In the rows, zero is written as 128.
Where one turn sends some rows of the set: a few examples, then the rows asked:
J_347: [158 138  89 100 123 124 137 149 120 128 148 103 104]
J_332: [150 136 116  99 128 134 114 140 112 105 134 105 120]
J_84: [155 134 112 110 130  97 134 136 109 144 138 110  89]
J_253: [135 131 121 100 130 115 116 137 128 148 118 119  92]
J_33: [139 140 145  96 145 107 137 151 128 119 133 101 104]
J_643: [148 133 111 108 151 100 141 166 122 115 134 106 119]
J_44: [135 134 136 101 138 110 124 158 120 116 124 121  85]
J_234: [150 154 119 111 134 110 150 139 131 120 126  99  95]
J_254: [142 131 110  87 127 135 115 159 118 132 134 100 119]
J_204: [133 156 121  87 151 123 129 139 130 130 126 101  99]
J_588: [148 143  98 108 131 113 136 166 123 126 146 133 107]
J_627: [137 134 117  95 131 111 111 138 144 113 135 104 117]
J_75: [148 138 112  96 122 116 125 161 124 145 154 116 122]
J_317: [142 150 118 111 128 126 126 137 133 140 127 134 111]
J_716: [148 119 122 103 140 103 138 141 105 133 123  92 109]
J_303: [147 144 112  93 137 109 139 153 108 116 112  96  94]
J_314: [144 141 112 102 131 111 126 183 123 124 129 108 105]
J_393: [149 145 116  95 120 126 105 165 114 131 132 121 108]
J_522: [146 117  87 108 136 122 128 149 115 121 136 116  96]
J_494: [140 130 121  91 145 112 116 146 108  99 133 106 115]
J_263: [129 145 129 116 146 131 125 139 130 122 128 114  95]
J_524: [150 149 111  83 140 102 135 138 116 144 132  98  95]
J_193: [140 149 123 107 126 104 130 146 143 134 120 112  91]
J_350: [151 130  95 107 134  94 134 155 132 119 134 125 116]
J_227: [153 148 106  91 121 118 126 141 137 124 146  95 117]
J_537: [155 135 108 112 132 109 126 137 121  97 134 121 118]
J_388: [148 135 119 100 134 118 127 149 107 132 132 138  82]
J_742: [143 131 124 129 133 115 128 137 118 130 135 120  89]
J_210: [144 125 115 100 142 128 127 125 108 143 124 111  96]
J_517: [153 145 133  91 144 114 147 139 121 136 147 105 114]
J_851: [156 132 114 104 152 108 130 137 112 116 140 117 131]
J_402: [158 142 117  93 138 121 141 138 108 144 146 127 100]
J_978: [145 122 126 115 134 114 130 131 121 148 133 117 120]
J_81: [133 115 105 105 140 114 112 143 130 112 128 116 103]
J_102: [156 140 117  96 133 124 108 136 108 126 139 126 124]
J_406: [152 140 114 106 145 125 147 126 109 126 128  98  98]
J_137: [143 127  97  92 131 111 128 169 130 141 133 112 116]
J_815: [143 138 104 105 145 111 130 157 113  98 134 127 104]
J_645: [144 130 127  86 130 115 113 148 115 129 146  99 126]
J_293: [144 163 111  97 130 123 132 150 125 120 114 122  95]

J_314 moves to J_643
J_645 moves to J_75
J_332 moves to J_254
Now these:
J_627 moves to J_227
J_293 moves to J_303
J_263 moves to J_204
J_210 moves to J_253
J_517 moves to J_402

Where one turn sends some rows of the set: a few examples, then the rows asked:
J_676: [122 129 140 121 126 128 141 126 141 143 142 107 140 154]
J_66: [119 151 127 117 111 112 139 120 131 112 114 136 153 164]
J_91: [128 133 128 126 117 114 118 130 141 129 135 100 137 130]
J_991: [114 124 116 107 119 145 121 115 122 108 124 120 138 139]
J_291: [127 148 132 137 133 125 116 134 116 127 116 127 146 126]
J_916: [117 130 143 130 150 129 135 131 116 137 126 129 139 148]
J_199: [120 139 115 114 113 123 127 132 118 100 121 127 124 160]
J_437: [131 134 119 111 112 115 117 133 122 107 130 115 134 167]
J_112: [114 138 126 111 116 135 133 104 136 119 117 128 165 143]
J_121: [122 144 134 102 119 110 114 124 137 115 120 129 162 158]
J_806: [128 135 129 128 126  98 125 124 143 127 132 104 134 134]
J_230: [124 135 124 107 125 140 112 104 128 127 124 142 127 139]
J_688: [124 122 137 117 138 118 141 125 136 136 139 107 130 157]
J_509: [116 127 122 116 122 150 123 107 121 118 138 122 130 153]
J_285: [132 146 126 129 115 108 121 120 142 127 129 103 139 131]
J_948: [111 131 137  98 121 128 122 117 135 120 112 139 149 130]
J_792: [138 143 131 100 117 109 117 123 136 124 120 137 145 167]
J_454: [117 148 125 115 119 121 114 119 130 111 137 130 132 175]
J_438: [130 146 128 119 119 117 139 126 111 117 118 136 160 164]
J_250: [122 134 142 123 140 139 142 136 114 137 123 129 135 151]
J_333: [130 145 110 128 113 120 122 121 108 106 128 128 131 150]
J_686: [129 138 133 100 119 120 120 107 141 130 113 142 150 138]
J_902: [131 127 137 127 136 119 149 124 140 137 132 112 134 159]
J_328: [126 144 134 113 108 102 131 129 131 115 107 135 154 146]
J_569: [117 139 145 134 135 131 141 138 121 140 126 134 139 152]
J_288: [135 130 127 133 130 110 129 119 145 129 129 103 141 134]
J_717: [128 133 135 115 122 123 147 124 140 136 138 105 129 157]
J_634: [122 142 133 140 139 109 118 128 124 129 119 127 142 125]
J_668: [128 130 138 136 147 126 139 136 119 132 120 130 132 148]
J_545: [106 135 127 109 121 138 121 111 128 116 128 139 116 146]
J_516: [123 128 131 102 115 129 150 110 127 126 120 127 159 144]
J_695: [123 143 133 139 126 116 117 142 121 128 119 127 136 126]
J_648: [124 127 112 111 110 133 133 105 124 115 132 117 131 131]
J_808: [133 140 122 108 124 129 110 120 123 120 131 137 124 167]
J_714: [132 134 128 141 140 119 119 131 124 124 117 121 139 124]
J_660: [110 136 136 118 118 136 137 103 131 128 113 142 151 133]

J_438 moves to J_516
J_328 moves to J_660
Now these:
J_291 moves to J_250
J_569 moves to J_676
J_199 moves to J_66
J_545 moves to J_454
J_714 moves to J_668
J_230 moves to J_808
J_634 moves to J_916

Where one turn sends some rows of the set: a few examples, then the rows asked:
J_619: [136 118 112  98 127 137 148 115 153 126 131 143 132 120 128 144 130]
J_534: [119 118 128 109 120 129 131 131 134 154 144 112 126 137 126 137 122]
J_260: [110 119 117 101 126 142 131 125 152 132 122 121 136 112 145 121 119]
J_434: [119 123 128 116 115 128 130 126 125  95 162 147 127 131 136 132 127]
J_259: [118 127 119 111 125 132 130 125 111 104 158 140 120 127 134 135 140]
J_396: [147 129 105 113 106 128 120 130 141 127 122 120 135 129 115 140 137]
J_136: [139 114 125 116 103 133 130 119 159 124 135 150 124 126 136 140 110]
J_967: [130 114 128 120 126 120 135 139 127 145 139 108 130 133 120 137 119]
J_901: [122 121 122 112 120 146 116 144 135 145 118 121 119 137 133 138 118]
J_365: [127 118 137 113 116 125 131 125 132  86 136 144 126 139 130 121 124]
J_189: [129 127 125 105 115 135 135 130 121 108 133 139 109 150 123 134 144]
J_693: [114 127 119 105 115 130 136 123 125 101 160 142 129 133 135 134 140]
J_125: [119 126 134 103 117 144 123 120 123 112 142 145 103 142 135 129 134]
J_196: [126 123 120 121 116 123 135 131 116  96 156 140 123 127 132 133 135]
J_968: [130 121 104 113 105 118 113 120 126 123 109 123 132 133 131 137 133]
J_67: [139 123 128 109 112 137 114 117 162 116 139 138 145 123 127 132 110]
J_464: [133 116 118 120 116 134 130 153 139 133 113 119 127 137 125 138 118]
J_502: [143 114 115 132 104 122 118 123 132 120 121 135 115 113 138 134 116]
J_397: [133 131 106  96 121 138 128 112 152 125 132 125 142 113 126 131 137]
J_467: [135 110 124 125 122 129 135 148 148 119 116 123 137 122 130 129 108]
J_670: [118 111 129 116 116 112 137 127 145 131 142 111 146 126 131 124 113]
J_436: [155 121 120 129 121 130 118 129 140 116 130 129 129 106 122 132 115]
J_795: [113 116 132 111 123 130 127 122 136 151 149 114 125 122 137 128 115]
J_514: [118 127 127 114 117 131 121 129 113 103 158 143 121 140 133 138 131]
J_308: [136 131 125 107 113 143  95 123 140 132 131 130 131 139 122 140 118]
J_489: [114 113 125 114 122 120 137 121 139 140 145 110 135 113 138 121 118]
J_123: [113 122 119 105 129 150 119 130 136 144 121 120 120 118 143 129 120]
J_925: [120 112 126 112 122 134 134 134 159 118 122 126 144 117 140 121 106]
J_274: [118 122 124 103 112 126 139 115 135  92 136 139 125 130 137 116 138]
J_140: [118 124 126 106 122 137 132 113 123 103 140 141 107 120 141 118 138]
J_2: [122 122 124  99 128 133 101 115 127 122 118 133 139 143 129 141 117]
J_737: [137 119 130 118 124 127 136 134 117  94 131 139 114 137 123 128 134]
J_723: [128 109 136 124 123 115 131 137 135 133 140 112 140 132 124 130 107]
J_605: [133 118 122 101 152 140 124 114 128 123 126 138 131 116 128 141 120]
J_857: [138 129 118 110 136 145 106 116 129 130 132 126 124 105 128 133 124]
J_173: [121 127 118 114 109 124 132 132 118 100 154 139 127 142 129 137 139]

J_534 moves to J_795
J_136 moves to J_502
J_259 moves to J_693
Now these:
J_396 moves to J_308
J_737 moves to J_189
J_925 moves to J_467

Where one turn sends some rows of the set: a few examples, then the rows asked:
J_45: [146 114 112 137 127 125 127 130 145 128 125 139]
J_745: [125 118 137 124 123  97 144 122 136 144 142 126]
J_604: [150 114 127 126 140 113 149 138 137 144 145 128]
J_5: [114 119 148 129 141 122 134 142 135 144 116 130]
J_810: [139 121 115 146 126 136 127 128 147 124 134 139]
J_483: [128 141 119 134 113 126 149 112 120 148 124 122]
J_986: [122 129 115 125 115 115 115 118 135 130 136 122]
J_865: [140 132 138 130 127 119 147 115 134 139 157 114]
J_796: [127 133 108 137 130 134 145 145 126 152 127 137]
J_886: [151 126 131 141 126 128 140 151 133 132 115 135]
J_131: [138 122 146 115 140 116 137 128 126 144 112 114]
J_484: [138 138 137 146 134 147 128 119 131 150 138 116]
J_153: [124 122 136 141 134 122 147 138 144 141 155 135]
J_910: [145 130 145 127 149 142 140 135 128 141 127 113]
J_784: [130 114 133 131 131 109 125 128 130 157 110 130]
J_79: [144 113 124 125 141 122 133 141 141 131 127 148]
J_21: [134 133 107 135 133 134 146 144 125 153 127 134]
J_174: [128 139 120 131 114 120 149 113 120 149 120 124]
J_753: [143 136 131 111 125 121 128 108 127 129 140 117]
J_871: [139 131 136 148 124 135 140 151 137 130 122 137]
J_725: [135 147 133 122 113 121 127 131 118 133 131 107]
J_275: [115 133 136 119 118 111 124 112 133 130 136 129]
J_579: [108 129 138 146 129 129 121 129 136 154 129 131]
J_963: [138 127 129 137 139 142 134 137 144 126 144 144]
J_565: [123 142 134 121 111 111 125 133 120 135 125 113]
J_620: [116 136 154 134 135 137 135 125 131 139 131 115]
J_367: [156 125 127 126 141 128 126 125 125 156 122 114]
J_290: [138 133 112 122 119 122 116 114 132 129 139 115]

J_565 moves to J_871
J_45 moves to J_986
J_79 moves to J_275
Now these:
J_796 moves to J_483
J_620 moves to J_910
J_367 moves to J_784
J_153 moves to J_865

Where one turn sends some rows of the set: a few examples, then the rows asked:
J_922: [122 135 126 109 139 131 115 131 134 116 139 124 103 134 117 125 117 135
 142 138 122 124 109 115 125 131 110 127 137 119 113 131]
J_929: [131 129 128 117 132 133 132 138 130 116 115 107 113 126 132 131 131 130
 121 145 124 149 104 127 128 118 124 124 122 117 152 136]
J_945: [119 127 120 139 136 105 125 122 135 119 129 119 119 130 103 152 144 138
 151 131 122 126 128 126 131 109 114 134 112 123 115 131]
J_656: [135 130 131 113 125 140 121 143 127 123 128 110 122 123 129 133 128 135
 125 150 119 140 102 124 131 120 117 125 124 122 152 136]
J_405: [134 127 135 107 125 137 120 140 130 119 122 111 121 128 134 128 125 133
 124 145 125 142 102 120 127 127 119 125 127 125 154 137]
J_989: [134 118 135 139 120 128 138 127 129 151 137 128 150 132 124 134 134 128
 120 113 140 122 157 131 140 142 138 132 130 132 143 121]
J_242: [133 122 124 147 122 127 141 125 129 149 135 122 145 131 126 132 135 126
 114 116 135 122 161 137 138 140 141 134 126 132 133 120]
J_407: [131 127 132 110 129 133 127 137 132 116 114 109 114 130 135 127 128 129
 122 142 127 147 104 122 125 125 123 125 126 123 153 138]
J_219: [134 104 140 137 120 122 130 125 121 121 110 129 125 119 124 124 108 115
 127 133 131 138 119 115 105 150 130 128 132 128 109 140]
J_741: [124 126 127 130 127 111 110 125 133 123 141 126 130 129 103 150 137 141
 156 132 122 116 124 119 132 117 107 135 116 132 118 132]
J_19: [139 106 142 136 116 128 120 131 117 129 126 133 134 112 119 128 106 119
 132 140 126 129 116 114 111 150 123 128 134 131 109 139]
J_895: [134 121 128 142 120 127 137 123 130 148 133 124 145 135 129 129 133 126
 114 114 138 120 161 134 136 146 142 132 128 135 134 121]
J_505: [118 133 124 109 142 125 122 127 139 112 131 121  97 139 120 122 118 133
 139 134 126 129 110 117 121 133 115 126 136 118 112 131]
J_885: [134 130 127 118 130 137 129 141 126 120 124 107 118 121 127 135 133 133
 124 150 118 145 104 128 132 116 121 126 122 117 151 135]
J_990: [141 110 135 146 119 131 126 134 111 132 130 129 135 102 112 137 112 122
 134 147 117 130 116 121 117 138 123 128 127 123 106 137]
J_722: [115 120 131 122 130 101 115 116 145 111 118 125 118 147 116 136 133 134
 149 118 139 126 125 114 120 130 117 134 121 136 120 136]
J_16: [132 120 130 144 124 127 146 127 128 150 133 125 147 130 121 137 138 128
 119 113 138 126 159 135 141 136 141 132 126 127 140 120]
J_724: [134 121 131 142 122 129 140 129 127 152 138 126 150 129 121 137 136 128
 120 115 137 122 157 134 142 138 138 132 129 129 141 120]
J_294: [120 121 134 118 124 108 104 121 139 119 134 129 129 141 113 140 130 138
 155 125 131 116 123 112 125 129 107 136 123 139 121 134]
J_899: [123 137 121 116 141 132 119 132 131 117 143 121 104 128 113 129 120 137
 143 142 116 123 110 120 128 124 110 127 132 114 110 129]
J_480: [114 124 123 135 137  98 129 116 143 110 115 119 112 140 110 143 141 133
 146 122 132 133 129 123 124 117 121 134 115 126 117 133]
J_342: [120 137 117 121 146 127 127 130 132 115 136 118  98 129 112 131 124 135
 140 141 118 130 112 124 128 121 115 126 130 110 110 128]
J_977: [135 122 128 142 119 127 135 124 129 150 137 124 147 132 128 131 132 126
 115 116 137 118 160 134 138 145 140 134 128 135 134 121]
J_927: [136 111 130 155 125 124 139 131 112 127 119 123 125 103 111 138 118 119
 128 144 118 140 120 127 115 132 131 128 123 115 104 136]
J_845: [133 122 126 145 121 126 141 122 130 148 132 122 143 133 128 131 135 124
 114 114 137 122 161 136 135 143 142 132 127 132 133 121]
J_736: [117 135 120 117 146 124 128 126 137 111 129 118  95 135 117 126 122 133
 139 135 123 133 112 121 123 126 117 126 132 113 110 130]
J_442: [131 118 134 138 121 126 141 126 131 149 130 128 147 136 126 132 134 125
 118 109 142 125 157 132 138 143 141 132 131 131 143 121]
J_625: [135 123 127 145 120 128 137 125 128 150 138 123 147 130 126 133 134 127
 116 117 134 119 161 136 138 141 139 134 126 132 133 120]
J_582: [131 119 131 143 124 124 146 126 131 148 128 125 145 134 124 134 137 126
 118 111 140 127 159 134 139 140 143 131 128 128 140 121]
J_310: [133 108 133 148 128 118 141 125 119 120 107 124 119 114 118 130 116 114
 125 135 127 145 121 122 109 141 135 127 126 119 106 139]

J_929 moves to J_405
J_989 moves to J_16
J_899 moves to J_736
Now these:
J_242 moves to J_895
J_741 moves to J_480
J_927 moves to J_219

